Each path below is one point turned by a fixed rotation once a step. After each direction that follows a path, write how fast that rotation turns it, in degrees each step (0 if it stays still).
Each turn is a multiple of 5 degrees from 10 to 175, or 0.
Each row of a path follows its step; steps can be skipped.

step 1: 10; -13; 33; 34; 3; -6; -24; 25; -12; -22; 3; 1; 8; 6; -13; -25; 15; -22; 1; -14; -13; 3; -5; -16; -38; -5; -5; -14; 2; 42; 15; -31; 12; -24; -12; -53; 1; 24; 2; -29; 14; -17
step 7: -6; 38; -15; 15; -36; -2; 4; -26; 1; 22; -13; 3; -8; -6; 13; -13; 9; -42; -23; -36; 20; 3; 20; -36; -4; 3; -29; 11; 4; 45; -7; 3; 13; 39; -11; 0; 33; -15; 9; 2; -1; -4
step 10: -6; 5; 2; 26; -9; -5; 11; 36; 7; -42; -25; -11; -4; 21; 3; -25; -2; 2; 9; -11; 3; -20; -12; -2; -5; -8; 17; 19; -13; -1; -17; -32; -16; -17; 9; -5; 51; 10; 31; -56; 12; 9
step 13: -27; 23; -3; -3; -21; -32; -42; -9; -28; 3; -25; 12; -27; -13; 8; 6; 37; 18; -4; 15; 9; 21; -3; 3; -7; 39; 16; -36; 23; 25; -12; -3; -2; -38; -2; -33; 4; 18; 3; -3; -6; -3
step 15: -16; 21; -47; -5; -11; -36; 3; 21; -8; 28; 3; 9; -8; -2; 3; 20; 20; 25; -4; -19; 2; -8; -17; -14; -18; 17; -49; 2; -28; 15; 26; -15; -19; -10; 33; 0; 19; 35; 7; 4; 15; 16
step 18: -11; -7; 5; 18; -20; 9; -35; 24; -18; -8; -33; -21; -2; -19; 23; 35; -3; 8; -20; 23; -23; -1; -5; -13; 4; 4; 17; 37; 2; -28; -2; -7; -7; -9; 34; 9; -39; -10; 48; -10; -11; 13
step 21: 19; -7; 6; -17; -23; -31; -9; 11; -21; 40; 13; 14; -22; 3; -38; 11; 36; -10; -1; -10; 5; 26; 3; 9; -17; 0; -17; -30; 7; -32; -43; 9; -4; 3; 20; 10; -15; -44; 1; -16; 2; 4
step 23: -1; 40; -38; 8; -13; -30; -4; 21; 3; 13; 1; 0; 14; -15; -8; -3; -7; -29; -34; 16; 22; 19; -13; 26; -12; -5; 7; 29; 12; 7; -43; -3; -35; 33; 22; -6; -8; -9; -18; -10; 10; 24
step 28: 31; -15; 25; -1; -27; -16; 17; 22; 0; -5; 8; -8; 25; -6; -14; 11; 30; -11; -2; -39; 35; -18; 17; -14; -13; -9; -6; 43; -1; 8; -12; -15; -22; 24; -20; -2; 12; 20; 49; -9; -4; 1
Speeds:
2; -7; 4; -5; 6; 5; -2; 2; -1; 12; -2; 11; -3; 5; -8; -2; 5; -2; 0; -9; 13; -16; -3; 13; -5; -2; 2; -3; 0; 10; 9; -4; -4; 10; 13; 2; -4; 3; 1; -9; 4; 5  55
-11; -7; -1; 1; -14; 10; 13; 2; -1; -7; -4; -13; 4; 18; -2; 3; 3; -2; 2; 7; -3; -13; 5; 1; -4; -6; 2; -1; 8; -1; 2; 8; -2; 3; 0; -6; -8; 4; 9; 4; 2; -5  175
-1; 8; -2; 2; 9; 2; 4; 9; 1; -6; -5; -9; -7; -16; -6; 1; 0; 6; 4; -6; 6; -2; 11; 5; 3; -6; -6; -9; 18; -8; 5; 1; -5; 4; -5; -11; 7; 4; -1; -2; -4; 8  25
-7; 7; -6; 0; -7; 1; -7; 2; 1; -1; -11; 1; -22; 12; 7; 8; -9; 3; -4; -6; 4; -3; -2; -5; 5; -4; 1; -9; -3; -2; -4; -8; 10; -5; 11; -2; 13; 1; 2; 4; 2; -2  10
4; -4; 19; -13; 3; 0; 8; 15; -15; -6; 0; 1; -6; 5; 3; 11; 3; -5; 2; -1; -3; 9; -10; 7; -5; -2; 9; -1; 3; 0; -4; 0; 1; -1; -10; 1; 8; -1; 2; -4; -2; 0  40
0; -5; -8; -10; -10; 9; 4; -11; 2; 6; 8; 1; 1; -5; 2; 5; 3; -3; 12; -9; 17; 2; -1; 4; -7; -1; -7; -6; -2; -2; -2; 4; 5; -3; -11; 9; 8; -2; 5; 11; -10; 1  85

step 4: 0; -11; -27; 35; -9; -21; 30; -7; -20; -23; -2; -2; -11; -10; -51; -8; -30; 0; 41; -5; 10; 8; -13; -11; -4; 18; 35; -3; 16; -18; -12; 11; -19; 0; -25; 43; 10; 33; -13; 1; -38; -42
step 5: 16; 8; -1; 7; -43; -23; -12; -26; -6; -14; -4; 20; -11; 28; -7; 11; -7; 0; 30; -72; 0; 9; -18; 1; 24; -4; -25; -3; -2; -1; -30; 5; 43; -4; 18; -10; 28; -28; 17; 20; -37; -12
step 8: 25; 11; -36; -22; 4; 7; 32; -13; -17; -6; 13; 0; -8; 34; -3; -14; -27; 27; -16; -19; 21; -3; -13; 17; -31; 2; -16; 46; 37; -26; 8; 14; -11; 9; -10; -50; 18; 37; 13; -19; -2; -29
step 9: 34; 0; -31; -32; -4; -17; -51; -16; -23; 25; -18; -3; 24; 13; -38; -21; -9; -7; -8; -16; 18; 56; -19; -11; -20; 18; 10; 0; 19; 3; -17; 8; 2; -18; 29; 8; -29; 25; -27; 22; -16; 3
step 10: -26; -54; 0; 7; 27; -30; -17; 15; 25; -33; -22; 33; -12; -6; -3; -10; -20; -12; 31; -12; 8; 25; -7; -20; -3; -38; 25; -1; 1; -18; -19; 11; -10; -39; -4; -26; -6; -1; -4; 3; -37; -31
step 17: -5; -22; -10; 33; -3; -4; 2; -22; -28; -6; -31; 15; 0; -3; 15; -62; 10; -1; -1; -34; 33; 1; 2; -21; 33; -15; 28; 8; 0; -13; -38; 48; -7; -8; -3; -8; -19; 26; 14; 13; -15; -38
step 20: 2; 47; 0; -17; -43; -53; -11; 22; 6; -10; 1; -10; -6; -19; -5; -11; -46; -25; -34; -26; 10; 44; 5; -1; 20; 24; 23; 33; 20; -32; 9; -6; 11; 11; -12; -3; -9; 3; 17; -14; -2; -8
step 22: 21; -21; -44; -23; -4; 6; -16; -31; 27; -27; -28; 19; -11; 11; -1; 6; 10; 19; -3; 2; 30; 25; 13; -28; -5; 44; 2; -1; 24; 15; -24; -9; -16; -16; -28; 3; 33; 22; -44; 19; -6; -27
step 26: -14; -38; 0; -7; -19; -6; -13; -16; -26; 4; -26; -20; 1; -13; 25; 39; -14; 9; -12; -8; -12; 31; -2; -2; 10; 16; -3; 54; 51; -46; 1; -3; -38; -3; -7; 1; 15; 5; 33; 2; 0; -29
Speeds:
8; -12; 5; 1; 9; 1; 2; 0; -2; 19; -4; 8; -3; -1; 9; 8; -6; -2; 14; -6; -3; -6; 2; -1; 3; -8; -8; 8; -4; -4; 3; 8; 8; -2; -7; -14; -5; -1; 2; 3; 0; 1  160
-10; -6; 11; 3; 9; 10; -7; 4; 5; -15; 8; -1; -8; 12; -5; 7; -4; -9; 9; 3; -5; 1; -9; 0; -3; 7; -8; -3; 6; -3; 1; 10; 8; 4; 6; -2; 7; 2; -1; -7; 1; -4  130
-6; 4; -6; 4; -7; 12; 3; 1; 9; 17; 1; 4; 0; -6; -20; -3; -13; 1; 4; -3; -6; 7; 10; -6; -4; -1; 0; -4; 1; -7; 0; 3; 4; 4; 5; 6; 3; 2; -5; -3; 12; 5  155
-1; -10; 10; 2; 4; -2; -6; 0; 2; 6; 6; -14; -5; -4; -5; -3; 3; -3; -11; -3; -3; 10; -2; -1; -8; -19; 5; -1; 8; -3; -1; 12; -7; -2; -7; 4; 3; 5; 11; 6; -9; 9  45
-10; 11; 2; -1; -2; -10; -8; -7; 1; -1; 13; 9; 0; -2; 6; 3; -4; -5; 0; -5; -9; -4; 14; 3; -9; -12; 4; -2; 5; -1; -3; -3; -4; 3; 3; -11; 4; -10; -1; 5; 0; -16  140
0; 5; 1; 3; 4; 7; 0; 0; 3; -8; -4; -12; -2; -9; 11; 9; -2; 13; 5; -11; 11; -10; 7; -7; -14; 3; 3; -10; 0; -12; 9; 5; -4; -5; 1; 3; -2; -1; -8; -1; -4; 1  100
1; 3; -1; -5; 13; 0; 6; -3; 0; -11; 7; 3; -3; -4; -1; 1; -12; -2; 13; 11; 2; 8; 6; -11; 7; -7; -6; -6; -4; 3; -1; -11; -11; -2; -8; 3; 4; 5; -5; 13; -3; 8  120
